[[162, 54, 66, 214, 125, 119], [242, 90, 46, 131, 145, 230]] ==> 125
[[-35, -11, 49, -29, -26, -30, 36], [13, 1, 11, 12, 22, 10, 7]] ==> -30
[[-122, -450, 221, -221, -679], [-510, 289, 661, -292, 243]] ==> -221
[[83, 59, 77, 93, 83, 93, 98], [23, 45, 46, 66, 60, 71, 60]] ==> 93
[[-128, -205, -243, 551, 205, -65], [275, 86, 10, -567, -673, -128]] ==> 205
[[0, -23, -14, 33], [-13, -39, -3, -4]] ==> -14
[[325, 301, 727, 334, -168, -680, 193], [306, 286, 808, 347, -25, -682, 206]] ==> -680
---
[[-404 -283 -621 -221]
 [ 265  -25 -156  607]
 [-553  188 -319 -959]]	-621

[250 149 216  59]	216

[6620 7020 1784 9499]	1784

[216 761 375 405]	375

[199  33 158 221]	158

[-330  519 -370 -802]	-370

[ 31 -44   3  26]	3

[[ 63 157 156 115]
 [136  63  97  56]
 [134 166 192 174]]	156

[-27  38  14  20]	14
---
[[874, 449, 212, 546],
 [618, 422, 781, 436]] ans = 546, 618

[[77, 56, 21, 43, 51, 28, 60],
 [70, 60, 12, 47, 57, 22, 65]] ans = 60, 70

[36, 28, 26, -29, 8, -19] ans = -19, 36

[-32, -3, -30, 46] ans = 46, -32

[156, 603, 825, 993] ans = 993, 156

[24, 143, 90, 237, 164] ans = 164, 24
---
Q:
[[  5   5   9  15  27  -1   7  -3  10  13   0   5  18  -1]
 [  5  14  14   5  16   9 -11 -19  -3   6  22  12   8   7]
 [  7  16  15  15  22  13  -3   5  10  18   3  15  10   7]
 [ 39 -12   9   8  -1  19   9  15  -4   7 -11  19  10   5]
 [  1  12 -11 -17   7 -21  -5  -1  -3   1  19  12  18  -5]
 [  6  -8 -12  25  16  -7 -27 -21  36  -8  13  39  50  49]
 [ -7  10  16  15   3  11  -7  19   4  13   4   8   8  -6]
 [  2  21  -5  21  21   1   2 -13   6 -11   6  19  -1  16]
 [  0  12  21   4   7  25   7  -7   4   4   1  -5 -17  14]
 [  2   8  14  11   0   5   5  -5   5   9  -1   3   4  -1]
 [ 20  13  23  15   1   7  21 -14  13   8   8   6   6   8]
 [ 15   3  15  29   7  -1  -8   6   7  -1  -2  12  11  -2]]
A: 5

Q:
[[-30   7 -28   7 -26   7 -35 -27  -9   2  25 -29 -32 -22  21   9]
 [ 19  18  -2 -32  21   0   2   4  15   1   1  -1 -23   5  16 -27]
 [ -2 -17  -8 -15 -32 -23   2 -12   5 -34 -27  -1  12  10 -20  -9]
 [-25   0   0 -27   6 -10 -25 -30 -17  25 -27  14  21  -1 -17 -14]
 [-20  -5 -19  21   1   7  -3  -8 -18   5  18  26 -33  -3 -24 -10]
 [ 18 -21  26  14  24   7 -15 -29  23 -16 -19 -31   1  24   5  -9]
 [ 18   1 -34 -10 -13   4   6 -12  -1   9 -16 -16  -9  -6 -15  26]
 [  4 -34  20 -16   2 -21  21  14 -30  -9 -24 -20  22 -14 -16 -32]]
A: -30

Q:
[[536 464  79 677 307 287 514]
 [580 548 661 351 584 607 613]
 [579 510 874 484 467 497 440]
 [583 548 537 583 562 521 595]
 [659 537 581 549 630 613 600]
 [654 635 696 336 779 793 624]]
A: 536

Q:
[[345 458 549 767 269 737]
 [493 841 856 500 681 223]
 [337 467 584 734 315 695]
 [584 574 312 726 393 799]
 [342 461 590 755 300 719]
 [523 815 747 536 615 312]
 [481 813 801 525 620 272]
 [534 534 821 561 603 509]
 [854 708 635 430 928 503]
 [859 723 788 425 904 393]]
A: 345

Q:
[[38 62 46 37 34 35 61]
 [39 52 49 40 36 39 58]
 [42 54 47 35 44 31 50]
 [42 52 49 42 39 39 53]
 [44 51 42 46 37 41 61]
 [34 63 42 43 27 37 72]
 [31 53 43 42 20 31 76]
 [37 42 37 40 33 50 64]
 [37 60 44 34 35 36 61]
 [50 58 34 43 31 29 70]
 [45 51 47 51 43 45 54]]
A: 38

Q:
[[-26  10  13 -25   1  14 -27 -14 -13  10   7  19 -19]
 [-14 -36  15  28  -5   0   4  12   9   6  -7 -36  25]
 [-26  12  17 -16 -16  10 -35  20 -41 -15 -10  14  10]
 [-39   8  24 -29   4  25 -35 -20  -9  24  15  25 -25]
 [ 28 -14 -24  23 -21 -19  26  24   3 -21 -16 -35  30]
 [  0  29 -29 -47  -7 -12 -22 -27 -27 -22  -5  30 -44]
 [-31   0  16 -25   7  18 -27 -29   5  26  18  17 -34]
 [ -1 -40   0  28   2  -9  20  -5  26  10  -5 -41  13]
 [-32   9  22 -16 -16  17 -38  18 -38  -7  -5  14  10]
 [-30   8  22 -12 -16  14 -36  22 -39 -11  -8  13  13]]
A: -26
---
((129, 142, 55, 103, 138), (174, 180, 78, 107, 150), (6, 10, 245, 120, 26)) -> 120
(35, 11, 81, 26) -> 81
(-3, -35, -45, -17, 41) -> -17
(9632, 2114, 3664, 6664, 5876) -> 6664
(9500, 6155, 7200, 2755, 3657, 3751) -> 3657
(92, 14, 78, 32) -> 78
(12, 59, 26, 80, 2) -> 80
(-27, -977, 97, 826) -> 97
((1, 3, 3, 3, 4, 2, 3), (3, 4, 3, 4, 4, 4, 3), (3, 9, 2, 3, 4, 3, 3)) -> 3
---
[-6.90, -3.64, +5.58, +7.73, -4.17] Answer: -4.17
[-1.32, +0.11, -4.41, -8.13, +2.15] Answer: +2.15
[+0.77, -6.22, -5.86, +1.30, +7.02] Answer: +7.02
[-2.94, -1.16, +8.05, -7.52, -0.41] Answer: -0.41
[+1.52, -2.43, -3.75, +8.44, -7.36] Answer: -7.36
[+8.68, +3.99, -8.29, +4.15, +0.61] Answer: +0.61
---
[[1901, 6166, 3784, 3229, 6242],
 [1991, 6166, 4889, 3229, 6242],
 [1899, 2986, 3254, 3229, 8933]] result: 3254

[2538, 6908, 6633, 6183, 5421, 8458] result: 6183

[-992, 755, 83, -180, 896, -192, -589] result: 896

[[252, 507, 756, 152],
 [110, 512, 296, 17]] result: 512

[[125, 54, 119, 228],
 [107, 54, 141, 197],
 [123, 36, 110, 246]] result: 36

[309, 583, 616, 478, -220, 242, -938] result: -220

[[31, -11, -8, -29],
 [-29, 36, 43, -15],
 [38, -26, 1, 1]] result: -26
---
array([-11.05,  15.25,  13.98,   5.23]) --> -11.05, 5.23

array([ 1.15, -0.72, -1.53,  1.12, -0.76]) --> 1.15, -0.76

array([[ 196.773,  167.440,  118.219,  103.970],
       [-181.164, -115.340,  154.014, -114.248]]) --> 196.773, -114.248

array([ -0.73,   7.66,  -3.21, -19.45,  -4.36,  17.62,   6.88]) --> -0.73, 6.88

array([-0.181, -0.047,  0.095, -0.085,  0.109]) --> -0.181, 0.109

array([-0.07,  0.13,  0.13,  0.08, -0.12,  0.12]) --> -0.07, 0.12

array([[-16.6,  11.7,  17.0,   1.6, -13.4,  -9.4],
       [ -9.0,  14.2,   7.9, -16.7,  -8.7,   0.0],
       [-18.5,  13.5,  15.6, -13.3,  -1.0, -14.9]]) --> -16.6, -14.9
---
[[-4.63,+0.92,+3.46,+0.41],
[-6.51,-7.96,-0.62,-0.90]] → +0.92

[[+0.05,+3.70,-3.71,+2.87,+0.27],
[+0.13,+6.95,-6.87,+5.33,+0.61]] → +3.70

[[+5.41,+8.36,-1.72,-0.25],
[+4.83,+7.20,-0.57,+1.60]] → +8.36

[[-2.54,-0.99,-6.48,-0.91,+1.85],
[-6.82,-2.96,-1.90,+1.56,-1.26]] → -0.99

[[+1.06,-6.33,-1.25,-0.12,+0.42,+2.02],
[-1.38,-2.67,-2.97,-0.12,-3.50,-2.54]] → -6.33

[[+2.77,-6.86,+1.48,+0.57,+2.87],
[+5.37,+6.40,-5.69,-1.44,-5.58]] → -6.86

[[+6.05,-0.96,-2.54,-0.33,-5.54],
[-0.47,+2.40,-0.63,-0.25,+8.23]] → -0.96

[[+7.33,+3.06,+0.84,-4.13,-0.16],
[+1.99,-0.44,-2.09,+4.13,-3.12]] → +3.06
